Each named turn below is shown by a few rows before and after it. Which turns, in which order, take the first row of each later pair to the second? The first pair is answered.
j_313:
  41  121  333 -321 -160   -9 -151   46 -114  -31   73   21 -124  111  155  -11  198  179  212  139   12 -156  139 -126  -57    0  -72 -131  220   25  129 |->   92  182  498 -224 -273  -87  -10  128 -250  179    8  -31  -18   84  -44   44   60  144  117    9  -33 -112   95  -63   -7 -100  -48  -32  -73 -111 -142
 -45    0   20   76  -90  -20  119  -56  -23   45  -33  -49  121  -48  -14  -26  -48   38    8 -140   86  -26  -90  140  -30   35  100  104 -294  -54 -146 |-> -131 -118  -90  -13    9   36   68 -197   80 -101   46  -57  141 -126  116  -68   14   29   67  -78   57   24  -26   63  -32   97   91   13 -206   25  -12
 -12  -94 -200  -89  184  200  199   -3   96 -156  -88  -26  -90  -28    7   91 -199   98  -99  111 -161  123 -174  -46   71 -114    6   55   96  137  -18 |->   31  -32 -185 -137  143  226   47   80   78 -165  -99   60 -142   67   -9   93  -42   91  -74   97  -67   50  -97  -64   41  -98   -4   -5  176  178  140
 -31   97  185  -70   83  -42   39 -165  267  -68  165   43  169  -19  268  -26 -206  180  184  181 -166 -122    9   -3  115  -98   -3 -116  223    0  103 |->  138  166  192 -117   14  -39  -57   18  134    6  127   68  104  101  183   26  -81  187  200  155 -134 -184  124   15  142  -90  -48 -128  285    4  160
j_504:
 104 -167   26  109   -7   31  -30  163  -41  150  -54  -10  -37    1  -28   -8  106   99   51  -15   39  -28  119  -50  -77   -7  117 -233  -27  143  -21 |->   87 -141   23   82   16   29  -28  130    0  157  -18   31  -18   42  -16  -50  112  115   35  -15   22  -30  191  -57  -31   28  132 -272   -8  165   10
-134 -171 -281   25  115    9   42  139   71  -23   20    6  -44   -9  -58    2  281  -63 -165 -359   92  172  -44    0  -24  106  -64  132  -52   32   79 |-> -130 -118 -252   16   75   -8    9  136   66  -11  -25  -20  -58   27  -84   18  255  -89 -175 -383  114  158  -19    0   22   74  -50  133  -55   16   95
 -11   47 -114   64   -9   30  194   -1  156   18   57  -58   71 -127  -83 -178 -269   -9 -225   94 -142  142  -68   74   45    1  -39   48 -179  -48 -159 |->   12   38  -49   85  -55    6  234   71  102  -14   11  -80   73  -73  -85 -151 -157  -82 -229   72 -132  107  -84   71   41  -26  -42   56 -230 -114 -228
j_941:
  88   97 -114   59 -126   10 -154  227  -40  218  -17   84   -2  190 -149   64   -6  -86 -196  -22   54  -56   81   69   74  -26   58   32   13 -104   -4 |->   37  147   -9   59 -174  -14 -192  -18   25  238   67  206  126  178  -38   12  -18  -46  -45  -45  103  -48  187   71   33  -38   91  -62  -12  -83    0
 -72   16  139 -207   53   13  -27 -366 -111  -37   72  159  364  -16  137 -309  -65    8  261  -33  149  150   87  140  -67  -51   94  -63  101  125  -34 |->   38 -138 -289 -195  244  243   59  156 -200   27 -169 -186   69  -19 -202 -108  -39 -167 -167  -88  146  213 -222  100  107  -20  -26   91   12  150 -109
-205 -111 -222  -44  177  239  265 -120  232 -251  265  -74  -74  -77  102  -71 -168   99 -131   95 -270   31 -246   55   39  128  -55   62 -186 -236  -72 |->   10   31  -23 -149   55  184  219   80   51 -316  199   -6 -193  122  178    5  -19  181  -82  274 -300 -146 -264   19   31  155 -220  -95  -27 -319   -7
Then:
Between the rows of a pair lie 2 to 3 turns.
-130   43  365   -7 -192 -302  215  -24  -14  -89  -48   87   92   92  224 -209  -29  -21  -22 -159 -116  -78   37  -48 -239  160   73  183  -18 -500 -135 |->  -21    4  256  -92 -114 -231  149  216  -89 -232 -144  -22 -112  133  235 -178   80  -39  -87  -28 -192  -91  -79 -113 -211  212 -111  101  107 -488  -69 -> j_313 j_941 j_941
  82  -44   32 -215  164  218 -191  -52  181  224  146  -16    1   67   99   21  -31  335  -58 -323   95  -98  316  173 -127   76   76  -39   22  444    2 |->  134   44  128 -292  105  131 -256    4   85  255   96    3  -64  180  129   60   43  343  -27 -241   48 -166  274  166 -141  127  -22 -132   71  398   49 -> j_941 j_941
 -22    1  -85 -308   79  -15 -124  114 -150 -201   33  151  -12   79  232  192  272   85  -25  138   -7  -17   41 -108  122  153 -195 -188  189 -118  111 |->  -77   34  198 -117  -41 -142  118 -116 -131    3   51  149  267 -137   44  248  -58  104  -67   98  -47   38  -18   39  128   38 -110  -64 -197 -325 -320 -> j_313 j_313 j_941
-171  -97 -153   42   53   94 -104 -251  108 -141   58  -62   -6 -100   91  -68  -40  -30   80  -83    9   47  -33  -16  -71  -80   52   -3   78  163   37 |-> -129 -133 -231   58  114  137  -54  -86   82 -125  -11 -135  -70  -40   -3  -27    6  -29  -47 -108    9   86 -111   -5   -4  -37   -5   11   34  126   35 -> j_941 j_941 j_941
 -43   54   93  148  -63  -72   61 -104 -250   85 -170   49   57  -67  -92   61 -123  -77   -6 -291   49  -31 -164   -3   11  -83   59  -40 -200 -241 -280 |-> -199  -93 -151  -11  123   43 -117 -281   -4 -170  -78   63 -104  -16  266 -120   33  -52  126 -205   87   -3  -75 -115 -101   51   10 -221  141  -39  137 -> j_313 j_313
 -11  -88 -107  107  129  -99  178    0  -77 -302 -204 -121 -146  -82   18   38  219  -36  -71   -6 -106   78 -257 -100  -61    9 -194   32  -38 -203 -164 |-> -150 -134  -97  167  161  -74  182 -210   95 -247 -155  -87    9 -140    0  -16   78  -42  -39 -123  -80  169 -195  -42  -90   20  -56   82  -74 -101 -227 -> j_941 j_941
-136  -22   49 -139  -21  -86   64 -258  158 -124  220  -68   89 -111    8   40 -129  147  150  227  -98  -49 -129  -27  -38 -173   27 -107 -126  -15   41 |->  -45  -78 -244 -201  100   72  -26   63  105 -220   91 -132 -145  -37  -43  124   15   83  -53  187 -100  -53 -239  -79   32  -64  -92  -72   17   47  203 -> j_941 j_313
 292   14  -44    5 -132  -95 -192  188  -21    9  106  109  -55  150  182  -43  200   67  -69  105   -8 -165  155    0   86   19  -54  -13  266    1  108 |->  141   38   38   22 -167 -151 -202  -49   53   29  189  200   82   97  257 -117  127  159    7   43   25 -150  216  -19   41  -13    9  -17  206   23  101 -> j_941 j_941 j_941
-180   32   11  129   12  -31   87 -165   45  216   27  -43  229 -142 -201  -39 -292   30  -70 -167  149  137  189  -22   84 -133   41   99 -268   44 -244 |->  101   28 -172  -61  127   57   51  321 -161   13 -246 -265 -162   26 -224  100   -6  -13 -280   68   -4   48    5 -136  120   -4 -206    0  -77   -6 -115 -> j_313 j_941 j_313
 157  211  -24   66  -85  -24 -167  160 -203   83  -90   15  -80  138 -178  106  363 -118   -9 -282  273  -45  307  -61  155  132   81  128   19   17   72 |->  214  225  237  120 -201 -184   31   52 -320  155 -151   28   59   63 -195  119  215  -54   74 -106  171  -42  176   13   82   33    5  125 -181 -218 -235 -> j_313 j_941
  63   50   15  126   36   36    3  -15  137  308  176   64   59    4 -181   10 -278   70  -84  224    3  118 -133  140  103 -147  -16   75  -87   -3  -21 |->   15   -3  -67    3  132   19  -30  -86  171   64  228   54  -72  -11    3    5 -181  133  -13  443 -106   94 -135   51   46  -78  -37  -53  133   29   99 -> j_941 j_313 j_313
  38  288   42  -49 -265  -62  110 -165 -155  244    2  345  417  203 -362  135  200 -210  135 -416  195 -260   84   65  -35  -75   91  -41   36   18 -152 |->   -2   18 -468  -76  125  167  275  173 -128 -107 -229 -101   -3  124 -401  179  325 -341 -248 -140  -72 -124 -424  -40  -27   23 -176  -58   74   80  -96 -> j_313 j_313 j_941
 326  -57 -134  -24 -154  270 -137  117 -184  -56 -121  -18    1  114 -136  -16  -58  132 -105 -187   40   39   86   14  395   66   55  165  -70  -67  120 |->  256  -54  163   73 -206   65  110 -142 -197 -113 -112  -30  122   14   -5  -59 -222  225   56   99 -181   36    9   53  322  -25   34    9 -198 -272 -158 -> j_313 j_941 j_313
 -87  -93  -11   12  165   80  -45   56   41 -129  -70  -39   58 -144  -61  -53 -134   25  -57   98 -148   18   -7  -46  -41  130   -4  -87   78  233  205 |->   24   65  248   51  -61  -68  -48   20  -89   56  -49  122  233  -33 -101  -63 -172   64  158   10  -73  -77  136  -47  -13   24   26  -71  -21  130  120 -> j_313 j_313 j_941
-203  -54 -110   12  128   39 -180 -208  114  -71  182   67   41 -276  172  168  404  -53  229 -313  116  147  103 -103   17  148  156   76   91  200  126 |->  176  167  260    0 -171  -96 -232  173 -179  136   35  152   37  -48  -36  302  510   -3  256 -339  127  -59   84 -107   39  140   89   48   14  -54  -31 -> j_941 j_941 j_313
-232  -53   15  102  128  -47  167 -249  124  -28  182  -67   58 -175   63 -118 -197  134   80  253  -96   86 -103  -12 -114  -84    9  -75   57   76  -30 |->   81   85  218  -57   -9 -122   12   27 -146  -52   63   19  -49  120  130  -50   67  129  151  345 -116 -111   49  -50 -117  -40 -110 -233  228  -30   80 -> j_941 j_941 j_313
  20   47    3  -97  202   53 -162  236 -319   38 -335    5  -59  102 -288  -33  122 -155 -231   64  183  141   56   15  240   95 -255 -173  154  219   61 |->   39  147  195 -124   61  -11 -238  155 -361   33 -278  126    4  171 -125  -60  171  -68  -79  139  192   51  145  -37  211   54 -263 -316  222  181  126 -> j_941 j_941 j_941
  48  100  211 -107 -198 -266  178   15  133   85 -150   40  106 -149  -15    6 -229   38   15  313 -303  -64  -62   87  -87  -50 -103  -35   65 -155  -91 |->  -36  -65 -217 -172   81  -35  148  122  201  -70 -169 -149  -97 -166   26  -37 -113  -41 -139  244 -310   59 -141   43  -10  102 -146  -32  240   77  123 -> j_941 j_313 j_941
  24  -78  223   27  -89 -202  264  -91  -42  -21 -198   44   53  -86   87   63 -138   25  -86  320 -248  179  -16   97  -79  -69 -176 -125 -265  -94 -220 |-> -116 -195 -110   -9  164  -79  215 -164  115 -245 -174  -35   -9 -159  152   37  -80  -23 -219  239 -162  302  -76   59  -84   20 -141  -58 -165   90  -65 -> j_313 j_941
  22  -32 -103  -95   18   63 -138  137   22   32  133   98  -78  102  -80   76  103  -83   38 -175  107 -106   16   12  250   65   69   71   25  236  221 |->   78  103  186  -66 -118 -109  -80  132 -110  113  101  183   14  131  -78   77   97   18  136  -90   53 -209   53   47  219  -11  100   51  -29   28   52 -> j_313 j_941
  13  -65   55  -53  -89 -207 -214 -238   44  -33  133  242 -136  123   37   26  112  -82  175 -124  -11  -51  176  214 -108  -59  -13 -116  212  -35  258 |-> -126 -211 -130   92   23  -99  -29 -272  168   78  119   93  -84  -29 -201   17 -152 -173  -18 -283   67  130   63  342  -17 -115   71   84  -60   41   43 -> j_313 j_941 j_313
-129 -128 -171 -329  216   80  119  142   81   14  -78   69 -123  -79  233   51  -69  223 -167   57  -69   68   -5  106  138   -2   68   97  191   85  182 |-> -203 -138 -156 -294  209   71   53   -4  156   22   -1  115  -11  -71  281   36 -126  261  -87   23  -34   76   23   82   88  -33   85   95  202  114  171 -> j_941 j_941
-188  -54  -49  -75  201  -65   41 -244  113   -5   80   95  237 -123  -55   -3 -102    4   85  -34  -15  100   10   17   11  -30   36  -29   55   98   82 |->   76   91  204 -160    0 -182  -12    0 -104    8   -7  172  196  112 -107   78   44   31  147   75  -69 -114   80   19   31  -42  -56 -173  143  -39  106 -> j_941 j_941 j_313
  54    9  124  138 -195 -129  140 -117  -15  -28  -36  -43   63    7 -111   59  -32   45   84  139  -37  -44  154   68  -34  -63   29  132  -53  -29 -242 |->  -29  -49 -149   53   10  -39  -26  -67  101 -232   18  -52  -47   -6   -2  -15  111   -9   63  192  -22   -9  231    0  -74   -7   -1   59  178  114   75 -> j_941 j_313 j_313
-117   68  139  122  -70 -120  -22  -32  -87  163   25   64  149 -171  -60   17 -121  -96   14 -234   93  -92  164   45   58  -52   78  188 -148  -14 -175 |-> -174   31  227  122  -85 -158   68 -149  -68   46   44   69  132 -191   84  -22  -99  -62  105  -48  -33  -48  111  -13  -11  -67   18  111 -106  -80 -221 -> j_941 j_941 j_313
  75  -26    4   39  -10  -21  215  101 -116  -92 -193 -108  -44    1  -88   39  -46  -26  -77  211 -158    3 -244  -44  -34   40  -89   15 -182 -172 -169 |-> -107  -36   43  -74   25  -67  128 -164   60 -218  -37  -25  -35  -34  186  -81   -8   28  114  263 -172   50 -152  -47 -107   28 -113  -89   -6 -126  -43 -> j_313 j_941
  94   34  -63   46  113 -102  176  162  -23 -268 -182 -183   16 -179  -89   81   63 -254 -159   65  -46   57 -291  102   12  100 -244 -161    9 -261 -227 |->   92   37 -157  -17  171  -22   21  153    5 -377 -131 -154  -93  -78   59   61  260 -245  -50   82  -45    8 -207   44  -15  165 -296 -252  222 -146    3 -> j_313 j_313
-151  -21   66   20  -53   17 -115 -191  100  149   79  175   73  -28  -12 -120 -144  128  145  -47  136   -5  103   30   93    2   22  -25  148   52  203 |->    3   73  145   86 -145  -18  -68 -108   -4  267    6  164  113    0 -150  -84 -155  161   70 -126  174  -49  143   47  117  -19   64   53   80  -21   54 -> j_313 j_313
-125    3  -66 -152  -18  -13 -257 -306  306 -354  170  219   92   22  535 -198  209   59  367   18   81  -44  441  -37  -94  115  133 -256  435  215  421 |->  229  158  276  232 -358  -80   83  162 -177  390  -94   66  330  -22 -384  124 -290  -43  -57 -372  139  -15  163  228  165 -127  201  236 -431 -214 -445 -> j_313 j_313 j_941
  77  -77 -104  -89  -48   76  -78   54  -44  -94   79  229  191 -106  177  192  391  -39 -102 -354  396   51   17 -169  325 -113 -105  382  143  279  333 |-> -160 -237 -105   73   69   44  149 -259   97 -186  130  146  314 -388  221   84   60  -32 -162 -275  268  251 -226 -104  275 -168  -38  459  -90  212   74 -> j_313 j_313 j_313
 -70 -107 -229  -90  124   66   23   47  104 -128   69  -21  -65  -16  -14   -1 -112   44 -145  108  -96   99  -33    8   36   -6   11   -7   86   88   75 |->  -52   -1   35  -36  -26  -38    1 -162  157   53  154  129   81  -27    8  -36 -235  122   10    9    6  112  182  145   31  -64  143    3   99   69  -14 -> j_941 j_313 j_941
 -20    7  -94 -195   16  -55 -230  321  -16   97  -99   23  -12  253 -133  300  -13  -47  -32   13  392  178   40   84    4  -41  -54  -33  158  162    7 |->  -86   65  -40 -233   10  -91 -203  113  125   39   65  157   76  238    7  202  -52   32  138  141  349  172  153  115   -9  -59  -52  -78  236  245  133 -> j_504 j_941
  51   53  192 -113   44 -134  -15   65 -153 -183    9   11   19  -71  183 -171  228  163  141  170   12 -148   42  -68 -151   37  -57  -23  278   49  185 |->  108  -23   12   -8   67  -44   68  376 -265 -112 -219 -197  -70 -145 -106  -49  176   25 -195   69   42  -66 -192   -7  -14   24 -120  147  100    3   -2 -> j_941 j_941 j_313
 -34  192  140  -59 -164  100   31   10 -218  178  -34   33  113 -204 -137  111   20  273 -264   90  -61   -8  -26    3  173  140  120 -243  -49  -68  -21 |->  -71  121   30 -178 -148  117  -85  -42 -156   51   -4   96   60 -173   -3   74  152  276 -190  153  -64  -55   27  -32  135  194  112 -360  137   31  236 -> j_313 j_313 j_313
  40 -109 -183    8   16  178 -194  295    8  280  -54   19 -115   93  -85   39   85 -301 -130 -244  156   -2  -17  -84  -94  229  237   63   12  181  219 |->  -85  -59  214  122  -99  -70  119 -112   75  310   74   63  205 -106  -59  -24 -209 -216  -20  -57  -27   74 -125  -32 -157   38  292  -12 -304  -95 -252 -> j_941 j_313 j_313
  53  197  157  -16   15  186   39  -60   66  297  -63   49  -26  228 -240   14 -103 -135  126  -34  359 -261  289  193  178   30  -37    4   88 -159  124 |-> -156   16   80   94  206  198  328 -191  152  125 -105 -222  -37    1 -260   10 -299 -177    0  139  143 -107   -8  203  136  -21 -154   53 -105 -265 -143 -> j_313 j_941 j_313
-116   34  264  -85  -63  -73  106  -49   55  144 -264  239  160 -183 -202  -73 -143   69  -66 -293  171  293   96  182   28  -39  225  154  -91  125 -100 |->  -36  -24  126  -87   17  -36  146  187  -16  162 -356  129   86 -140 -298   11  -97   28 -164 -314  156  336   22  194   71   -4  160  188  -92  153 -116 -> j_941 j_941 j_941
 -52  -47 -127  -25   30   63  -23 -196  177   79   88  106  158   -9   51  -33 -175  118   46  121   73   59  188   20  -27  -23   50  -16   33  171   59 |->   76   76   21   35 -106   22   66  -28   59  219   37  141  152  -15  -96   39 -222  143  -17   35   38   -3  162   46   44  -68   65   52 -121   64  -63 -> j_313 j_313 j_313
 153  117   97  -57  -51   44   -5   90   18   91  139  201  106  136 -157   22 -163  160  -28   44  -62    4  227   59   90  -73   17   19   45   99  155 |->  205  124  157  -73  -60   22   61  110   -8  102   90  175  115   98 -208   17 -202  169  -37   97 -119    0  130   93   89 -108  -11   42   32   11   61 -> j_313 j_941 j_941
 344  170 -179  -32  -14 -104 -263  230 -119   48  190   38    3   43  -91  -49  130   90   -8  163  186  -30    8    4   -1  -71  -27   56  145   99   65 |->  291  194  -94  -13  -58 -198 -307  144  -61   60  236  118   92   53  -70  -61   83  100  104  148  192  -74   55   17  -46 -143   19    0  103  110   40 -> j_941 j_941 j_941
 -87   16 -141   48  179  139  194 -167  163  115  352  207   53 -126  -51 -255 -317  283   57  394 -213   -6   28  122  114 -225   48  -59   89  -42   41 |->  149   76 -261  -67  234  158   23  165   35   77  229  221 -243  105  -79 -176    8  256    2  431 -220 -150   68   39  129 -102 -135 -110  301   13  220 -> j_313 j_941 j_941
-136  -33   23  143   19  -92  194 -137  -15   10  -79  -65   83 -143 -116  -58 -193  -83  -78  -94   18   50 -145  -13  -84  -71    5   91 -220  -85 -300 |->  -67  -48 -216  -19  167  -12   18  101  -40 -259 -175 -109 -233  -14   60  -56  156 -126  -96  137  -74  -33 -179 -126 -120   67 -156  -99  120    1   21 -> j_313 j_941
  11   28  -15   81   78   62   54  -74  164  -79  168   -2    1  131  188 -193   37 -124  122   96   -9   -5  141   26  -31   71   29   -7   54  -30   -6 |->   74   70  125  238   -4   28  185    3   19   90   95  -14   72  110   56 -166  -69 -132   42   35   -4   26   92   75    0   32   34   39 -139 -127 -171 -> j_313 j_313 j_313
 -61 -152  -52  -83  325  204   47  -53   18 -299 -116  -83 -170   34  -17   36 -132  -51 -171  578 -416  241 -209  -11 -131   72 -122  -80 -166  150  -56 |->  -24  -60  312  -80  117   27   19 -164 -111 -347 -115    1  -97   93  169   54   82  -18   71  605 -409   80  -81  -60 -278   71 -137 -164 -155  -16 -159 -> j_941 j_504
 -49  -70   43  -69  149 -111   65 -235   75 -238   51    6   46  -56  265 -143   40   60   55  192 -141   53 -119  -80 -147   65  -71 -133   58  -95   92 |-> -118 -111    1  -20  156  -58  121 -318  123 -207   86  -77   70 -161  214 -157  -38   38   10  127 -165   96 -185  -84 -156   43  -17  -63   -7  -22    7 -> j_941 j_941 j_941
 -38  -31 -143   -6  109  224   16    0  -65 -118  -35  -96  -51  -79   95   64   -1   34 -143   91  -10   38   22   47  -56  104  -46  140  136   81  190 |->   36   57  -73  -51  -32  192 -126   13 -101  -76  -18   -8   -8   10   46   81   98   51  -86  -29   66  -49  127   26  -24   83  -15  125  186  110  230 -> j_941 j_941 j_313
 -87 -108   31  128 -218  -99 -133 -314  331   29   32  -55  390  -75 -106 -186   79  -33   44 -267  233  228   39 -164 -105   84   86  310  -85  146 -115 |->  197 -125 -109   88 -173    2 -146  267   80   10 -230 -257   63   76 -300  -33  174 -136 -268 -206  116  176 -184 -189   25  165 -115  312 -104   94 -173 -> j_313 j_941 j_313
 -56  -73 -255 -139   69   28 -114    4  -32 -205  -89   73 -122  -69   58  -32   -3   36   -2  153   51   11  198   69  136 -166   25 -168  262  373   45 |->   47   17    3  -63 -172  -64 -100  -31 -141   82  -55  180  103  -46 -140   15 -138   34   31  -35  154  -37  300  168  166 -257  127  -41   93  270 -128 -> j_313 j_941 j_313
 244  254  214 -128   44   58 -127 -107   70 -191   60  270  103   24  393 -163  215  200   39  356  -97  278  115   95  -97 -110  -99 -334  140    2  317 |->   30  130   63  172  131  178  -29 -247  205  162  156  219  341 -216   34 -122 -173   70 -215 -137  122  508   56  322   87 -220  165   32 -286  123   17 -> j_313 j_941
 -71 -112  -71   71   41  -50   68  -40  -10  -14    9  -76   96 -126 -149  -43 -151  -16 -115  -82    9  128 -142    3  -27  -33   37   81 -187  -70 -151 |->  -53  -61  -12  -46   39  -74   82  -68  -35 -201   -1  -53   -8  -34   69 -102    8   63    6  207 -131   40 -149  -36  -71  -11  -81  -66  -49 -171  -69 -> j_941 j_313 j_313
 -43 -189    0  183  380 -152  184 -308  289 -103  249  139 -284 -191  -45 -203 -200  138   79  187  115  104 -146  164    5 -145   47  118 -153    8  119 |->   62 -163 -143   33  451  -24  -43  -60  212 -135  202  173 -490  -27  -14 -143   74  104   24   96  193   22  -46  114   64  -63  -16   59  102  124  382 -> j_313 j_941
  93  -66  148  127 -243   -6    6 -157 -274 -102   -8  119  -79   76 -163  165  227   37   50  193 -265    2   37  -89   -7  101 -195 -112  165 -108  100 |-> -107 -162   41  223  -81   20  175 -363 -162  -85   31    6   41 -131 -259  149    3    3  -27  121 -289  163  -67  -46   26   91 -177   20  -59  -65  -72 -> j_313 j_313 j_941
